Each row is where one point has got to under a steady rotation. How many ticks took it there?
The counts run from 0 to 112.
[113 127 127 128 183 142 141 114 158 130 122 126 148 137 110 129 102 135
 113 140 153  81 123 114 132 120  85 141 110  76 129 111 179 183  81  99
  96 118]
45
[144 155 140 128 175 146 133  91 119 129 120 106 141 160 121 124 118 132
  99 151 175  88 126 113 155  93 104 124  95  88 146 133 202 147  98  95
 118 101]
49
[167 116 132  88 172 145 137 141 147 135 113 145 138 155 113 153 151 141
 123 176 180  91 112 115 136  74 105 160  82  97 139  94 147 166 102 124
 139 140]
64
[143 131 122  85 131 140 112 145 131  95 102 133 175 169 148 165 114 168
 142 176 145  88 129  84 143  88  99 137  99 147 156 119 187 138 126 104
 134 126]
0
[107 127 125 111 159 149 144 107  94 120 107 154 160 143 109 180 127 173
 113 188 144 107 122  94 129 101  65 156 123 144 111 133 137 170 130 109
 145 109]
93
[104 146 145 121 151 172 125 142 109 100 119 166 184 127 112 150 119 164
 134 177 160  82 134 119 117 101 100 158 100 107 120 110 134 149  96  97
 139 130]
99
[140 120 139 116 157 152 144 103 103 103 100 121 139 158 140 156 106 180
 138 166 167 101 149  62 124 112  82 154 140 138 123 135 155 172 126 105
 144 145]
88
[127 103 115 100 165 144 142 153 142 104 117 145 168 114 143 146  91 170
 138 161 122  80 128  99 140 116  67 138 133 108 127 106 146 175 114  76
 126 110]
8
[ 96 148 136 110 153 183 141 113 121 119 112 133 181 146 122 138 154 151
 131 162 166  83 120 104 118 117 115 151  74 119 121 112 191 147 102  90
  98 154]
33
[175 137 132 112 157 158 155 115 118  87 121 109 127 154 123 138  86 174
 150 172 158  90 153 105 135  81 102 148 123 106 135 127 148 142 106  75
 162 124]
84
[111 138 141 105 155 171 158 126 151  85 131 138 161 143 128 174 148 143
 113 142 154  66 143  88 109 129  99 138 105 160 150 106 162 134 134  51
 127 129]
107
[145 127 124 113 135 160 140 102 109 107 101 109 134 153 120 166 116 193
 139 156 165 101 154  70 119 108  74 164 138 144 118 137 149 152 134  93
 142 123]
89
[150 127 117 110 184 114 150 143 141 105 112 121 154 158 129 132  87 171
 139 168 154  96 126 120 129  91  98 142 123 106 126 126 146 204  94  96
 129 114]
81
[155 112 132 110 166 162 136  83 128 134  95 100 114 157 128 136 134 124
 112 136 190  82 138  75 134 115  96 147 119  96 141 126 166 157 126  91
 110 132]
52
[133 120 118  91 166 161 121 134 140 145 109 168 137 152  90 142 122 138
 113 164 177 112 119 125 132  64  77 161  98  80 138 118 133 145  99 124
 120 117]
62
[123 104 127  94 173 155 134  72 122 144 100 151 134 155 112 147 129 125
 102 156 168 124 122  82 149  86  63 149 110 109 133 130 169 140 134 101
 125 116]
56
[131 123 117 121 146 125 107 115 153 146 113 143 120 163  96 167 112 140
 107 169 181  81 109  96 156  68  92 176  95 103 143 112 154 164 121 126
 130 107]
60
[ 91 124 114 133 126 171 128 116 121 126 129 130 135 128 105 159 114 168
 118 177 153  65 117  83 134 100  85 169 120 110 129 124 150 152 142  90
 125  84]
24
[146 119 105  72 163 130 148 152 157 126 111 164 156 159 139 157  98 166
 120 127 145 122 145  84 134  91  67 135 103 138 150 114 161 153 128  87
 107  96]
74
[163 128 124  96 146 141 133 126 155 115 117 159 142 147 137 164 112 164
 133 157 148 103 138  72 150  99  84 140  93 152 167 103 188 132 122 104
 139 131]
72
[ 80 136 128 125 159 151 127 123 148 101 119 152 176 140 124 150 106 152
 109 142 138  86 135  84 125 129  65 132 126 135 150 122 180 144 108  78
 104  92]
110
[118 122 119 131 124 148 119 152 132 111 116 131 148 127 111 181 128 181
 125 175 157  60 126 105 126 100  93 165 107 119 119 113 122 166 126  90
 148  91]
96
[132 131 114  92 150 121 158 136 163  92 121 141 153 140 126 192 104 159
 136 177 129  89 116 121 147 102  74 139 109 159 142 101 170 147 138  72
 136 117]
5
[ 73 121 131 108 163 150 142 108 154 119 119 154 157 137 123 152 121 135
 108 135 159  94 129  90 139 128  84 145 101 122 138  99 179 152 122  86
  84 139]
39
[113 134 116 104 138 137 143 119 100  98 104 140 139 166 125 173 110 170
 113 159 160 100 148  93 133  74  86 166 109 139 118 130 125 138 153  76
 152 102]
91
[140 146 139 110 155 159 159 137  99 100 100 102 161 141 163 141 103 160
 120 154 172  69 142  97 127 111 101 139 139 116 118 131 148 180 120  77
 129 132]
15
[ 95 112 122 120 164 164 152 101 172 121 137 140 139 129 102 155 129 135
 119 135 144  83 124  90 130 130  89 141 100 120 138  85 182 151 125  73
  90 135]
40
[131 133 124  81 131 147 118 143 131 102  95 142 184 161 140 151 105 172
 146 169 137 107 124  86 140  97  77 139 108 157 146 127 188 145 120 108
 119 128]
1
[112 135 130 107 157 149 129  78 131 139 111 140 122 172 122 146 109 123
  94 151 189 123 124  87 151  76  81 155 107 110 147 128 171 129 138 104
 125 119]
55
[ 92 143 130 131 148 131 127 119 150 103 125 135 170 142 125 170 117 152
 110 154 125  79 128  89 123 128  84 130 111 156 155 118 192 146 115  74
 108  92]
109
[132 116 110  96 169 136 164 155 143 103 120 117 155 127 129 153  95 165
 139 162 139  75 121 126 126 109  72 144 138 111 124 108 137 191 109  69
 120 110]
9
[117 149 115 102 152 120 149 151 150 100 135 161 157 146 126 177  86 167
 122 170 126  94 129 120 155 107  67 138 127 141 143 108 173 144 123  92
 133 105]
6
[156 112 127  79 147 162 117 149 135 124  94 143 163 160 137 125 117 157
 136 144 178 106 132  84 133  65 101 137  78 103 145 112 161 141 105  96
 119 139]
68
[103 117 132 136 186 123 135 119 154 129 121 139 154 144 123 134 106 126
  95 143 147  85 126 101 146 118  86 127  97  84 136 112 180 187  99  87
 103 105]
44
[ 85 137 137 119 164 167 150 128 109 124 128 156 162 135 117 158 137 145
 104 182 162  65 110 122 128 106 111 160 110  95 113 113 143 173 127 103
 134 126]
27
[105 140 123 106 138 179 148 106  83 105 117 133 148 134 149 144 103 165
 105 158 156  93 136  86 138  96  89 150 127 120 123 137 159 129 145  58
 129 102]
19
[ 95 142 137 118 144 169 119 137 118 113 109 125 179 152 122 134 147 149
 123 152 164  75 125 104 129  93 136 142  70  98 119 116 176 156 117  87
  97 137]
32
[ 99 128 127 104 151 132 134 107  93 111 101 148 157 155 122 171 118 167
 109 177 151 109 130  92 138  82  84 152 104 148 110 130 133 156 145  87
 156 106]
92
[147 147 132 113 179 128 161 134 129 106 120 120 144 160 124 137  76 172
 151 154 168  93 144 113 122  95  91 159 140 114 131 125 149 189  88 104
 135 139]
82
[157 136 112 107 171 135 158 139 157 100 146 166 131 142 113 155  78 170
 132 156 139 100 146 121 137  92  77 142 129 122 152 110 159 147 104  96
 150 101]
78
[160 121 129  63 153 154 145 146 141 127  97 137 159 159 122 134 142 154
 142 144 168 122 130  98 123  76 105 148  71 130 144 109 164 141 112  94
 116 146]
69
[126 131 153 120 155 187 128 147 116 101 119 145 178 123 108 151 144 168
 132 175 154  69 131 103 107 114 107 153 102 112 121 109 143 159  96  89
 141 142]
100
[ 98 151 129 122 127 180 118 152 112 113 118 133 169 150 129 129 138 161
 111 152 180  52 131 119 129 104 125 152  90  83 131 110 154 145 119  90
 102 112]
31
[126 126 114 109 152 143 108 120 146 147 112 149 130 154  87 150 112 146
 123 175 167 108 117 115 144  61  74 173  95 100 143 120 152 146 103 128
 119 106]
61
